Each row is where one point has got to under a steady rotation. How many steps took it there?
The counts run from 0 to 390.
-2.697	2.359	1.482	1.174	-1.411	1.431	0.876	1.085	2.227	0.831	-0.150	-2.089	1.034	-0.571	0.713	0.891	-1.864	-0.478	-0.683	0.067	0.402	-2.331	-0.973	-0.857	2.322	2.478	-2.166	-0.212	-0.047	0.678	2.405	1.844	-0.566	2.171	-4.554	1.390	0.133	-0.602	-0.426	-0.460	1.025	1.287	0.829	2.632	0.042 | 390
-1.604	2.281	1.893	2.448	-1.868	2.204	1.535	-0.297	2.691	-0.004	-1.346	-2.929	1.844	-1.153	0.352	1.579	-1.477	-0.969	-0.171	-0.011	1.363	-2.299	0.009	-0.633	2.623	2.123	-0.223	0.186	-1.001	0.926	1.983	1.163	0.375	0.579	-3.717	0.994	1.534	-1.202	-1.142	-1.478	0.474	1.737	0.433	2.108	0.158 | 372
0.154	1.443	3.828	2.519	-0.757	1.901	-0.046	1.096	-0.015	1.805	0.061	-4.476	-0.802	0.206	0.168	0.381	-1.677	-2.367	1.572	-0.983	1.299	-0.774	1.884	0.509	-0.720	2.155	2.135	-1.432	-1.669	0.401	0.467	0.053	-0.983	0.787	-2.475	0.163	2.557	-0.463	-1.192	-0.102	-0.631	0.855	-0.019	2.254	-1.480 | 320
-0.175	1.542	2.696	0.437	-0.493	2.410	-0.149	1.343	0.601	1.867	-1.123	-2.648	-1.950	0.271	1.627	-1.121	-3.254	-0.607	-0.851	-0.185	1.050	-0.570	-1.102	-1.649	-1.705	4.128	-0.883	1.423	1.118	0.707	1.525	0.062	-1.670	1.857	-3.166	0.417	0.811	-1.202	-1.504	-0.287	-0.996	1.036	-0.062	2.073	0.380 | 140
0.414	2.655	2.242	1.362	-0.670	3.055	0.837	0.517	2.047	1.299	-0.920	-4.298	1.703	1.236	0.813	0.442	-0.581	-0.828	1.518	-0.845	1.649	-3.330	2.451	0.341	0.240	0.918	0.279	-0.268	-1.885	0.317	1.546	1.151	0.597	0.780	-1.816	1.162	2.090	-0.333	-1.394	-1.126	1.173	1.924	0.020	2.970	-0.129 | 353
-0.574	2.299	2.382	2.289	0.265	1.764	0.746	2.095	2.613	1.151	0.547	-4.341	-0.112	-1.305	1.488	-0.123	0.655	-0.842	0.958	-0.740	3.386	-0.178	0.976	1.600	-0.100	2.957	0.057	-0.252	-1.252	-0.700	1.686	1.643	-1.094	2.538	-1.639	0.677	1.889	0.050	0.144	0.295	0.340	2.040	-0.267	1.811	-1.472 | 152
-1.492	2.283	0.498	1.243	-0.529	1.883	0.476	1.050	0.931	2.528	0.437	-3.584	-0.275	2.521	0.947	0.448	-0.951	0.313	1.677	-1.674	3.357	-1.783	0.633	-1.607	-0.261	1.079	0.088	1.493	0.582	-0.098	0.079	0.676	-0.533	1.358	-2.500	3.205	1.240	-0.752	-1.056	0.092	-0.045	2.108	-0.286	3.008	-0.225 | 191
0.802	2.322	2.631	1.072	0.876	2.534	1.187	1.086	2.030	1.330	-1.050	-2.359	-1.081	0.862	1.415	-1.952	-2.985	-0.105	-0.910	-0.638	2.498	-2.641	0.010	-1.011	-2.097	4.157	-0.293	-0.121	0.072	1.005	0.604	-0.031	-0.103	1.359	-0.913	0.807	2.285	-1.302	-1.966	-0.490	-0.004	0.748	0.034	1.916	-0.041 | 125
1.224	1.836	2.584	-0.029	1.139	1.612	2.054	1.008	0.861	1.497	-0.086	-2.711	-1.438	1.160	2.150	-2.200	-1.384	-0.437	-0.592	-0.861	3.305	-2.349	0.541	-0.158	-1.656	3.630	-1.434	-0.141	0.107	0.803	0.312	1.330	0.261	2.187	-0.765	1.453	2.641	-1.995	-2.800	0.863	0.067	0.374	0.370	1.201	-0.316 | 108
0.715	2.381	2.773	1.978	1.083	0.515	1.354	-0.432	1.698	1.175	0.630	-2.839	-0.007	-2.116	0.338	-0.898	-0.107	-1.194	-0.269	-0.992	3.511	-1.467	1.316	0.165	0.522	2.704	1.105	-0.887	-1.359	0.881	1.282	1.135	0.162	2.424	-1.090	0.910	3.842	-1.584	-2.137	0.892	1.171	-0.858	-1.050	0.666	-1.508 | 294
-0.059	0.746	2.736	1.528	-1.945	0.621	1.207	-0.339	-1.147	0.083	1.101	-3.383	0.829	-2.093	-0.648	0.885	-0.909	-1.775	1.216	0.440	1.954	-0.605	1.144	0.017	1.463	1.424	-0.776	-0.998	-0.960	-0.042	2.248	1.046	0.586	1.859	-5.164	1.559	2.307	-0.743	-2.039	2.686	0.848	-0.606	0.614	2.215	-0.355 | 53
0.362	3.416	1.252	1.690	-0.071	1.683	0.916	-0.374	1.746	3.257	-1.597	-3.337	-1.146	0.637	1.710	-0.997	-1.739	-1.655	0.266	-1.591	2.059	-2.054	0.269	-0.824	-0.795	2.711	-0.601	0.837	-0.192	2.275	0.774	0.744	-0.257	1.511	-1.471	1.583	1.681	-1.696	-3.058	-0.974	-1.041	0.974	-0.333	1.058	0.948 | 333
-0.647	3.017	3.305	1.091	-2.338	2.524	1.142	0.961	1.383	-0.344	0.646	-2.869	1.760	-2.444	0.404	1.575	-2.940	-0.241	0.158	0.705	0.163	-2.866	1.328	-0.147	1.087	2.043	0.174	0.547	-0.104	-0.696	0.937	0.515	0.151	0.701	-3.056	0.787	1.273	-1.822	-0.809	0.246	1.639	0.721	0.153	3.029	-0.188 | 387
0.740	2.428	3.222	2.188	-0.645	1.588	0.826	1.397	1.985	0.395	-0.595	-2.583	1.038	-2.025	-0.190	-1.984	-1.189	-1.717	0.235	-0.972	1.576	-1.964	0.376	0.651	-0.761	2.722	-0.804	-1.692	-1.381	0.406	3.306	-0.343	-0.039	3.189	-2.580	-0.111	1.963	0.894	-0.464	-0.066	0.604	-0.213	0.084	1.794	0.633 | 328
-0.198	2.598	1.493	1.066	1.305	-0.020	-0.141	-0.520	-0.537	1.391	1.899	-3.103	-1.240	0.240	-0.267	-1.046	-1.440	-0.846	0.553	-1.184	2.651	-2.282	0.929	-1.109	0.504	1.800	-0.287	-1.854	-0.135	0.583	-0.440	1.694	0.378	2.096	-3.534	2.211	3.009	-1.276	-1.763	0.768	0.906	-1.342	-1.181	1.385	-2.007 | 275
-0.722	3.287	1.532	1.911	0.436	2.304	1.377	1.859	3.429	0.994	0.116	-3.240	1.150	-0.991	0.926	-0.668	1.058	0.224	0.466	-1.035	3.560	-2.009	0.344	0.224	-0.282	2.341	-0.874	0.870	-1.123	-0.598	1.887	0.770	-0.339	2.971	-1.188	1.402	1.841	-0.139	0.130	-0.001	1.252	1.721	-0.627	1.861	-0.476 | 168
-1.104	1.563	1.911	2.126	-0.860	2.009	1.953	0.588	2.988	2.394	-1.259	-3.219	-0.615	-0.983	1.083	1.606	-0.243	-0.226	0.848	-0.698	3.329	0.693	0.222	-0.379	0.842	3.212	-0.173	1.742	-0.762	0.468	1.243	-0.127	-0.928	1.695	-2.172	1.012	1.294	-1.904	-1.114	-0.316	-1.443	2.568	0.143	2.340	0.015 | 171
-2.029	3.459	3.311	1.304	-1.057	0.965	2.516	0.595	1.820	2.791	0.570	-1.703	2.713	-0.629	0.992	-0.727	-1.330	-1.790	0.421	-2.050	2.755	-2.313	0.101	-0.637	-0.141	1.620	-0.659	-0.874	-0.164	0.915	1.357	-0.657	0.474	2.612	-0.955	1.582	1.398	-0.267	-1.659	0.633	1.598	0.198	-0.011	0.907	1.374 | 42
-0.085	0.814	2.186	1.540	0.608	0.721	1.519	-1.446	0.969	1.399	-0.496	-1.776	-1.196	0.669	-1.172	0.150	-2.736	-0.438	0.410	-0.985	3.421	-1.392	0.732	-1.553	1.408	2.259	0.201	-1.337	-0.918	2.133	-0.058	-0.461	1.361	1.033	-3.360	1.198	2.769	-2.560	-2.456	-0.219	-0.507	-0.854	0.220	1.987	-1.325 | 272
0.332	0.919	2.868	0.963	-1.194	2.952	0.254	1.928	-0.235	0.121	0.384	-4.093	0.173	-0.014	-0.254	0.901	-1.719	-0.061	1.523	0.214	2.066	-0.994	1.696	-0.382	-1.312	1.970	1.889	1.452	0.014	-1.723	0.487	0.270	-0.799	0.572	-3.420	1.700	2.124	-0.057	-0.722	0.947	0.655	1.401	-0.250	3.437	-0.285 | 177
-1.288	1.600	1.444	3.126	-1.415	1.675	0.594	-0.615	1.522	0.870	-1.327	-4.209	0.210	-0.909	1.067	1.534	-0.077	-1.272	0.115	-0.026	2.248	-1.156	0.077	-0.665	2.471	2.503	0.649	1.270	-1.443	0.639	1.484	2.277	-0.527	0.499	-3.535	1.060	2.274	-0.710	-2.551	-0.569	-0.733	1.756	0.397	1.462	-0.172 | 356
-0.472	1.171	3.546	-0.397	-0.166	1.289	0.359	1.304	-0.672	3.623	1.078	-2.551	-0.304	1.199	0.974	-1.381	-2.468	-1.837	0.086	-1.175	1.925	-1.212	0.938	-1.149	-2.209	3.217	-0.371	-0.799	0.787	1.086	2.225	-0.091	-0.512	3.131	-1.995	0.364	1.612	-0.688	-1.130	0.696	1.159	-1.304	-0.273	1.651	0.079 | 284
0.227	1.271	4.595	0.711	-1.047	1.898	0.234	0.767	-0.667	2.600	0.372	-2.938	-0.229	0.141	0.626	-0.169	-3.063	-2.328	0.703	-0.876	1.198	-0.457	1.918	-0.429	-2.014	3.177	1.862	-0.653	0.084	0.796	0.885	-0.333	-1.291	1.587	-1.446	-0.091	2.441	-1.228	-1.846	0.737	0.534	-0.396	-0.692	1.673	-0.243 | 302
-0.360	0.207	1.848	0.022	-1.270	1.167	2.015	0.392	-0.444	1.844	1.266	-2.559	-1.024	-0.359	-0.992	1.865	-1.916	-0.038	1.860	-0.018	2.660	0.341	1.514	-0.627	0.439	1.591	-1.418	0.129	0.215	0.222	0.578	-0.973	1.104	1.995	-3.835	1.676	0.676	-2.806	-2.007	2.320	0.347	-0.084	0.364	2.841	-0.893 | 238
-1.556	2.366	1.897	1.278	-0.643	1.314	1.358	1.426	1.353	1.138	0.061	-2.878	0.839	0.611	2.676	-1.079	0.683	-0.676	0.246	-1.013	3.454	-2.125	-0.520	-0.645	0.168	2.665	-0.913	0.621	0.304	-0.263	1.465	2.545	-0.666	1.489	-2.416	2.797	2.341	1.147	-1.337	1.098	0.533	1.856	-0.035	1.415	0.479 | 376
-0.820	1.711	3.835	-0.181	-1.596	1.779	2.653	1.110	1.014	2.617	0.297	-2.119	2.006	0.128	0.849	0.258	-2.162	-1.514	0.591	-0.695	1.229	-1.946	1.650	0.421	-0.392	1.556	-1.660	-1.443	-0.560	1.091	2.449	-0.706	0.890	2.995	-1.483	0.526	1.110	-1.273	-1.274	0.816	2.365	-0.146	0.571	1.724	0.617 | 60
-2.438	0.076	3.264	0.548	-0.792	0.926	1.569	-0.317	1.346	1.330	0.508	-1.337	2.274	-0.469	-0.468	1.620	-1.700	0.087	-0.231	0.073	2.374	-1.256	0.267	-1.468	2.134	2.426	-0.939	0.103	-0.297	0.834	3.102	0.841	0.737	3.245	-3.677	0.274	1.663	-1.055	-0.053	0.287	2.620	-1.142	-0.185	2.280	-0.724 | 246
-0.519	1.135	1.885	0.998	1.005	0.833	1.641	1.020	1.108	1.166	-0.548	-2.345	-1.909	1.476	1.733	-2.010	-1.235	-0.663	-0.724	-0.960	3.191	-1.665	-0.826	-0.819	0.346	3.945	-2.885	-1.150	-0.383	1.814	1.758	1.646	0.198	2.687	-2.972	1.032	1.831	-0.599	-1.631	0.733	-0.381	0.070	0.781	1.529	-0.545 | 106
0.188	0.034	4.610	0.965	0.222	1.883	1.364	-0.210	1.025	1.801	-0.790	-1.806	0.191	0.389	-1.022	0.126	-3.835	-1.334	0.316	-0.643	1.894	-1.410	1.207	-1.314	-0.753	3.184	0.844	-1.097	-0.967	1.632	1.747	-1.575	0.394	1.337	-2.242	-0.580	2.545	-1.538	-1.831	-0.770	0.532	-0.772	0.151	2.085	-0.126 | 287
0.455	2.808	3.281	2.768	0.561	1.372	0.748	0.302	2.679	1.011	-0.687	-2.420	0.636	-1.949	-0.252	-1.951	-0.965	-1.629	-0.425	-1.347	2.679	-2.374	0.359	0.385	-0.144	2.849	0.147	-1.396	-1.771	0.789	1.786	-0.024	0.233	2.346	-1.360	0.324	3.204	0.013	-1.242	-0.329	0.752	-0.348	-0.826	0.782	-0.274 | 311
-1.561	0.180	3.084	1.776	-1.908	0.814	2.585	0.463	0.566	2.532	-0.051	-3.256	0.760	0.335	-0.345	0.773	-0.358	-1.611	2.621	-1.740	3.937	0.558	0.387	-0.041	0.620	1.525	-0.330	-0.792	-1.218	0.990	1.372	-1.529	0.114	1.731	-3.101	1.860	1.128	-0.275	-2.023	1.319	-0.564	1.327	0.843	2.023	0.253 | 28
0.130	2.521	3.065	1.132	-0.054	3.221	0.331	2.088	1.262	0.977	-0.492	-2.466	-1.039	0.798	0.356	-1.862	-3.713	-1.001	0.091	-0.619	1.554	-2.739	0.061	-0.731	-2.552	3.660	0.253	-0.188	0.278	0.044	0.556	-0.956	-0.589	1.212	-1.678	0.729	1.916	-0.243	-0.605	-1.124	-0.276	1.331	-0.670	2.742	0.402 | 142
0.469	2.449	0.869	1.225	-0.028	1.543	1.361	-0.557	2.427	3.237	-1.374	-3.502	-1.054	0.179	1.081	-0.619	-1.444	-1.364	-0.071	-0.981	2.091	-1.344	0.110	-1.046	-0.133	2.549	-1.765	1.433	-1.003	2.068	2.195	0.513	-0.208	2.123	-2.141	0.764	1.348	-1.612	-2.532	-0.829	-1.353	0.916	0.343	1.522	1.116 | 332
